(in the rows, 128 means zero)
The rows of Y fall into 4 groups, and each row is roughly a mix of its group's hidden directions; one row fits no group.
Y, 153 rows:
[[120 156 178 115 126 143 133 156  98 164 131]
 [118 138 125 139 150 184 120  90 149 107 109]
 [136  92 149 166 120 120  95 139 108 125  87]
 [137  97  82 162 138  94 112 125 122 112 153]
 [162 115 135 166 111 131  79 126 133 162 124]
 [179 130 155 129 124 155 124  98  98 115 154]
 [ 90 153 115 152 116 157 146 164 105 101 134]
 [107 158 135 119 160 148 125  95 158 147 166]
 [ 86 139 139 102 151 108 120 133  98 157  93]
 [ 99 167 142 114 129 164 112 164  97 118 138]
 [131 113 124 160 130 104  84 132 118 162  88]
 [136 137 121 140 100  85 125 186 143 118 132]
 [134  92 113 157 109 131 122 120 107 108  74]
 [133 113 137 152 118 128 103 129 159 188 152]
 [120 106 115 139 124 123 157 166 155  80 151]
 [118 152 174 136 144 123  97 145 107 101 163]
 [ 93 149 135 118 127 153 165 113  91 160 114]
 [177 105 108 129 127 132 140 133 120  78 102]
 [163 143 103 142 134 141 140 113 126 129  66]
 [134 126 118 150 133 129 122 123 180 133  71]
 [119 117 171 130 130 174  97 110 101 105 127]
 [168 106 118 142 157 159 110 130 134 169 105]
 [125 126 121 169 143 143  88 132 139 179 115]
 [118 101 111  84 143 151 157  89 113 112 134]
 [135 123 141  99 113 164 128 149 151 161  82]
 [103 169 143 104 145 105 144 133  93 143 160]
 [125 142 157 158  86 171 112 129 130 157 125]
 [106 140 108 156 141 118 119  71 130 153 102]
 [143 102 121 176 141 138 162 163 155 132 137]
 [144 157 102 129 145 123 178 172 138 137 136]
 [106 121 101 115 124 129 104 172 178 116 128]
 [158 124 149 167 112 143  92 125  95 102 111]
 [149 169 126 155 150 130 149 116 163 113  91]
 [ 88 121 138 113 132 165  76 116 112 139 122]
 [ 92 166 156 164 134 129 141 144 102 149 143]
 [154 176 146 160 162 148 125 110 145 112 128]
 [119 165 133 112 140 111 155 145 174 126 166]
 [121 105 172 179 101 130 128 127 151 138 141]
 [132 158 153 107  91 115 153 130  83 123 150]
 [116 131 114 101 121 168  81 106 145 138  98]
 [110 136 110 154  99 172 148 108  96 111 151]
 [121 133 103 135 138  94 106  75 103 104 140]
 [134  97 152 133  95  95 148 131  85 145 108]
 [ 93 116 192 122 115 134 146 130 146 127 146]
 [118 144 108 163 135  97  97 125 145 147  83]
 [121 146 137 145 143  69 133 114  87 123 147]
 [141  68 105 102 122 117 113 108 157 141 127]
 [127 130 124  88 148 114 131 149 101  77 155]
 [135 137 138 153 109  98 148 114  92 124  77]
 [130 132  76  78 103 141 134 145 127 145 117]
 [112 127 118 110  83  99  95 166 130 105 117]
 [ 95 123  97 134 174 137 133 129 173 123 147]
 [104 110 134 110 163 175 100 121 135 158 143]
 [146 146 114 138 105  85 138 120 159  93 160]
 [170  92 114 136 126 126  89 123 165 130 148]
 [144 100 102  80 151 156 120 124  97 119 114]
 [125 159 122  68 124 113 117  99 100 126 122]
 [169 124 115 114 158 115 146 157 130  83 147]
 [137 143 121 130 130 147 133 115 156 161  66]
 [139 138 124 151 107 115 192 100 128 145 113]
 [121 158 127 147 155  88 127 123 138 116 181]
 [136 130 134 129 120 148 105 187 170 111 133]
 [143 153 144 149 131 160 148 116 153 145  76]
 [135  75 149 122 130 143 135 120 157  81 135]
 [124  72 118 120 131 139 109 169  94 119 124]
 [111 159  91 148 156 103 117  95 141 126 158]
 [166 131 153 111 112 181 115 111 147 148 136]
 [126 130 150 125 154 123 159 186 117 122  96]
 [115 127 104  89 139 102  77 114 144 122 153]
 [144 116  92  84 119 121 172 121 105 138 110]
 [138 144 106 103 150 153  94 124 107 126 178]
 [115 161  88 120 154 150  93  96 134 147 131]
 [140 143 105 120 107 144 102 149 150  80  94]
 [125 137 124 143 103 113 172  97 178 119 135]
 [ 85  99  95 115 110 154 101 113 102 120 125]
 [140  82 162 148 108 129 133 128 142 129  81]
 [ 97 153 127 138 145 133  94 100 172 145 151]
 [188 100 156 110 132 130 136 104 138 150 130]
 [119 115 166 161 152 105 116 144 127 142 175]
 [108 108 134 136 119 156 129 189 105 107 114]
 [135  84 112 118 170 161 128 156 133 110 149]
 [101 146 122 101 134 111 124 108 168 175 110]
 [160 118 153 127 119 103 151 102 109 153 173]
 [ 99 116 142 156 130 116 160 122 169  88 115]
 [102 173 112  97 148 134 106 113 121 168 128]
 [107 129 151 165 139 147  86 142 145 169 136]
 [115 131 118 129 116  97 133 198 134 137 146]
 [148 140 100 115 136 111 101 116 132 132  65]
 [136  58 131 139 118 125 146 112 108 106 128]
 [150 110 126 168 115 121 115  71 108 118 115]
 [102 177 127  88 150 145 107 131 118 105 142]
 [162  80 106 153 139 141 129 163 124 129 153]
 [105 130 111 147 100 131 134 188 144 101 120]
 [167 167 116 114 141 162 133 120  99 116  98]
 [155 147 123  87 148 163  99 112 132  98 144]
 [118 149 113 149 147 160 103 110 125  72 118]
 [119 128 116 129 153 126 153 101 174 141 175]
 [127 121 170  91 112 146 133 168 119 113 160]
 [161  96 101  74 119 105 116 120 133 118 120]
 [134 113 126 112 151  66 106 113 150 145 111]
 [139 119  85 136 110 127 117 121  83 104  90]
 [103 176 132 158 148  89 117 115 136 109 143]
 [110 121 149 109 106 101 157 120 158 163  92]
 [148 140  95  95 121 149 131 174 160 122 113]
 [123 102 105 101 153 120 143 125 161 112  78]
 [121 157 121 173 164 124 108  90 132 104 123]
 [114 134 117 110 156 137 126 113 125  86  72]
 [136 135 152  77 124 173 156 129 130 145 145]
 [124 132  94  75 116 144 139 118 122 171 143]
 [ 92 140  92 128 101 176 111 115 138 116 142]
 [126 159 107 118 111 130 127 107  87 134  76]
 [104 140 159 163 132 119 156  96 154 133 163]
 [151 137 174 157 127 132 147 176 106 122 125]
 [120 149 161 126 151 134 132 127 130  98 188]
 [117 116 139 164 138 119 125 191 137 123 156]
 [ 87 162 141 129 120 112 174 128 133 113 159]
 [ 72 134 122 107 105 157 127 134 112 164 135]
 [142  80 137 132 117 148 168  91 104 126 130]
 [101 120 126 134 164 103 173 148 129  89 135]
 [ 87 113 149 101 140 146 179 137 116 116 118]
 [ 94 191 139 136 131 139 108 145 137 149 131]
 [139 127 118 116 149 108 105  73 148 141  91]
 [138 131  98 142 147 130 139 140 161  74 159]
 [ 91 133 157 160 131 130  93 115 112  87 123]
 [133 151 147 120 106 111 123 108 108 111  66]
 [168 117 128 161  93 102 127 149 120 166 120]
 [148  94 129 110 155 124 144  85 130 168 146]
 [ 83 121 147 123 141 139 177 130 130  91 114]
 [144 124 142  98 123 147 169 121  99 107 172]
 [106 118 114 117 141 166 145 121 121 132  66]
 [ 86 137  92 145 124  92 103 131 137  99 148]
 [105 136 114 114 110 130 108 169 146  73 131]
 [127 173 138 150 171 134 121  93 129 111 154]
 [145 160  99 140 127 119 113 147  96 179 134]
 [105 129 164 159 114 119 123 102 162 114  87]
 [155 163 136 100 149 101 123 124 139 121 178]
 [ 97 126  88 126  98  93 141 121 104  95 138]
 [121 132 115 133 140 180 145 148 121  94  87]
 [120 126  92 132 120  92 118 120 184 127 152]
 [153 106 173  97  84 122 115 106 133 132 129]
 [104 141 115 145 131 170 139 152  99  88 103]
 [146 184 117 107 135 115 108 170 116 127 116]
 [153 111 133 142 128  77  92  96 118 119 149]
 [158  95 133 182 121 133 129 128 163 109 117]
 [ 95 135 136 157  87 154 121  96 135 118  95]
 [109  85 128 117 156 128 149 156 113 122 173]
 [117 121 136  76 139 140 143 111 132  77 148]
 [122 117 121 125 106 143  80 164 132 100 165]
 [148 110 121 110 118 111 111  86 113 128 183]
 [106 149 119 130 128 111 188 150 109 101 143]
 [156 114 173 158 126  95 142 124  98 150 118]
 [168  96  99 144 144 131 105 135 133  93  98]
 [163 137 138 102  92 110 115 125  96 158  98]]
In each list below, one row fits none of the groups, and each other row fits one group, some only roughly. Which row is it?
  * j872: [140 106 169 123  98 131 138 123 105 181 135]
  * j611: [111 113 143 149 129 132 141 104  91  79 160]
  * j162: [168 116 102 105 135 147 143 156 132 115 174]
  * j527: [166 136 151 115 147  93 107  85 114 140 146]
  * j19: [123 136  92 148 136 111  70 154 132 110 116]
  * j428: [121 159 147 166 147 132 111 171 118 160 144]
  * j642: [143 127 141 126 134  98 190 110 101 142 147]
  * j871: [131 104 109 179 127 104 134 122 127 170 103]
  * j10: [179 102 137 116  96 119 138 151  97 145 145]
  * j835: [145 149 123 137 150 109 112 164 178 150 151]
  * j37: [114 124 141 162 128 130 142  78  95  94 116]
  * j737: [113 141 168 132  93 103 140 122 150 175 132]
  * j800: [137 123  98 160 158 125  97 122 162  88 128]

j871
  * j569: [ 74 155 111 145 149 120 167 135 136 133 113]
  * j126: [123 114 147 169  95 119 127  84 158 145 118]
  * j154: [100 143 145  96 133 137 135 105 134 115  69]
  * j759: [110 151 128  88 131 128  85 163  97 116 132]
  * j570: [184 137 132 161 142 122 117 121 173 120 129]
  * j218: [152 112 116 112 103  88 179 149 128 122 115]
  * j640: [152  91 153 174 155 133 106 153 123 131 140]
  * j677: [134 103 163 151 123 129 159 121  96 124 175]
  * j782: [123 127 119 145 145 154 168  92 173 111 139]
  * j134: [151 143  78 121 148 111  96 125 147 155 105]
  * j292: [158 100 101 109 138 117 133 135 128 108  72]

j677
  * j323: [135 139  86 127 135 114 145 163 116 135 181]
  * j440: [ 82 131 165 135 117 112 123 150 175 126 128]
  * j815: [102 106 145 141 131 122 136 109 194 113 134]
  * j612: [122 159  95 127 150 153 143 138 137  73 115]
  * j896: [166 153 126 114 130 145 156 126 172 127 165]
  * j103: [122 135 150 104 115 127 157 128  91 107  75]
  * j26: [ 99 121 126 130 112 138 141 107 148 195 122]
  * j7: [150 129 153 183  95 113  96 122 130 134 139]
  * j578: [156 111 163 133  85 120 109 120 142 159 158]
  * j840: [129 127 114 141  95  68 142 102 106 110 123]

j840
  * j64: [111 116 143 171 163 164 124 167 128 137 139]
  * j437: [112 154 109 104 135 104 171 142 102 102  99]
  * j895: [123 129 155 169 132 122 137 139  80 126  87]
  * j268: [105 111  95 121 126 155 119 124 185 144 109]
  * j991: [150 154 134 116 125 168 161 159 145 110 162]
  * j136: [115  86 148 133 155 172 133 133 124  88 128]
  * j911: [135 123 143 114 150 139 186 142  93 129 100]
  * j279: [139 156 100 184 141 114 101 130 132 100 134]
  * j158: [126  94  99  86 155 127 169 147 137 117 131]
  * j458: [128  84 161 130 117 137 109 114 170 161 118]
  * j616: [156  67 118 108 145 123 120 133 104 155 129]
  * j810: [186  93 140 139 134 120 139 119 160 119 106]
  * j672: [157 110  97 114 150 141 127 184 113 128 111]
  * j76: [115  61 122 110 122 136 156 132 150 119 116]

j76
  * j808: [125 154 136 123 152 164 115 180 151 154 129]
  * j261: [124 110 161 177 152 121 153 109 101 137 150]
  * j712: [135 153 150 149 133 122 164  99  94 170 119]
  * j515: [142 152 150 133 137 113 131 181 162 100 148]
  * j235: [144 166 115 172 117 104  95 118 119 155 114]
  * j352: [118 154 115  84 138 118 169 144  91 140 142]
  * j980: [147  82 130 168 115 126 144 166 112 145 111]
  * j327: [106  99 112  99 113 106 136 138 134 170 168]
  * j92: [ 79 121 136 130 116 151 132  90  95 154 111]
  * j466: [109 106 149 183 132 162 135 130 117  96 126]
  * j251: [125 181 119 157 129 113 115 129 104  94 157]
  * j376: [144 123 130 169 103 140 139 107 183 142 111]

j808
  * j902: [117 152 113 119 110 136  81 128 142 112 180]
  * j300: [ 78 138 104  90 104 145 159 133 114 135 121]
  * j827: [150 104 120 108 149  71 118 104 131 127 157]
  * j74: [108 152 122 172 109 157 112 103 143 143  92]
  * j156: [133 132 121 104 127 106  94  99 187 123 132]
  * j30: [155 106 151 119 133 149 109  71 113 129 152]
  * j999: [151 125 111 119 124 129 120 153 153 171  77]
  * j213: [136 119 162 147 104 176 156 157 111 141 120]
  * j861: [ 94 118 135 121 133 160 147  71 143 119 149]
  * j695: [135 127 114  52 150 132 124 121 121 135 138]
  * j883: [189 112 116 133 136 113 143 103 164 120 122]
  * j818: [117 141 181 104 103 131 171 129 118 139 110]
  * j989: [166 138 109 114 154 159 151  97  94 117 142]
  * j175: [148 136 123 159 101 132 119 129 190 112 111]
  * j214: [125 131 120 168  96 110 106 151 180 130 125]

j30
  * j91: [106 169 125  93 128 161 110 149  99 152 135]
  * j22: [154  90 136 127 169 128 143 119 117  98 167]
  * j634: [134 105 143 165 149 168  90 141 104 136 110]
  * j797: [165 137 114 153 131 146  90 144  84 149 130]
  * j25: [ 92 139  99 137 131  98  90 117 147 164 113]
  * j379: [142  93 100  91 144 121 111 173 122 141 146]
  * j120: [111 130 148 179 134  73 112 129 135 125 122]
  * j749: [ 81 136 144  95 110 123 150 143 167 138 149]
  * j538: [131 171 173 137 154 134 123 146 134  93 148]
  * j568: [140 106 106 156 146 132 117 146 125 154  70]
  * j457: [ 88 130 136 152 152 132 134 121 155 111  75]
  * j678: [ 91  97 145 121 168 159 136 118 159 113 114]

j91
  * j319: [115 164 106 147 123  77 111 121  98 108 116]
  * j375: [125 125 135  84 149 132 120 101  75 105 135]
  * j56: [ 98 112 122 120 105 120 160 112  90 172 111]
  * j635: [ 90 125 104  98 105 112 102 144 146 167 142]
  * j865: [146 135 115  79 121 152 109 105 165 132 158]
  * j924: [108  90  83 128 119 131 128 129 179 139 134]
  * j936: [119 169 127  70 112 152 147 144 133 135 127]
  * j558: [155 129 163 100 136 127 131 122 148 185 113]
  * j537: [134 185 156 152 133 112  99 128 158 134 131]
  * j968: [ 98 137 102 138 141  73 126  90 129 137 115]
  * j727: [ 95  77 151 127 126 124 143 169 108 130 138]

j727
  * j270: [ 89 135  86 111 133  99  98 101 113 111 138]
  * j71: [134  81 105 129 157 141 120 134 177 129 148]
  * j776: [118 117 145 111  92 129 130 125  61 130 117]
  * j394: [124 120 138 126 164 127 148  70 144 121  94]
  * j909: [130 136 152 111 160 132 140  98  75 130  99]
  * j157: [105 116 160 138 148 167 120  94 156 158 122]
  * j407: [ 74 126 142 128 127 132 137  84 158 154 134]
  * j624: [131  87 141 115 123 151 109 151 161 173 117]
  * j262: [120  80 128 147 105 101 168 118 145 146 148]
  * j253: [165 121 117 127 157 152  86 148 143  90 126]

j394
  * j783: [168 152  95  98 129 119 114 134  87 124 152]
  * j206: [165 134 119 117 140 149 118 116 136  66 109]
  * j925: [117 148  98 139 173 146 107 122 116 102  89]
  * j153: [153 151 121  96 112 154 110 125 155 177 135]
  * j598: [158 104 143 168 117 131  98 119 151 117 168]
  * j716: [127 127 171 126  84 106 154 110 140  92 134]
  * j684: [161 186 126 114 118  93 137 140 147 113 129]
  * j689: [142 165  89 156 136 113 121 128 134 100  87]
  * j960: [128 151 117 141 116 157  86 147 165 121  92]
  * j882: [178 135 144 142 138 101 118  90 161 124 142]
  * j693: [110 122 164 157 118 148 128  82  93 132 111]

j153
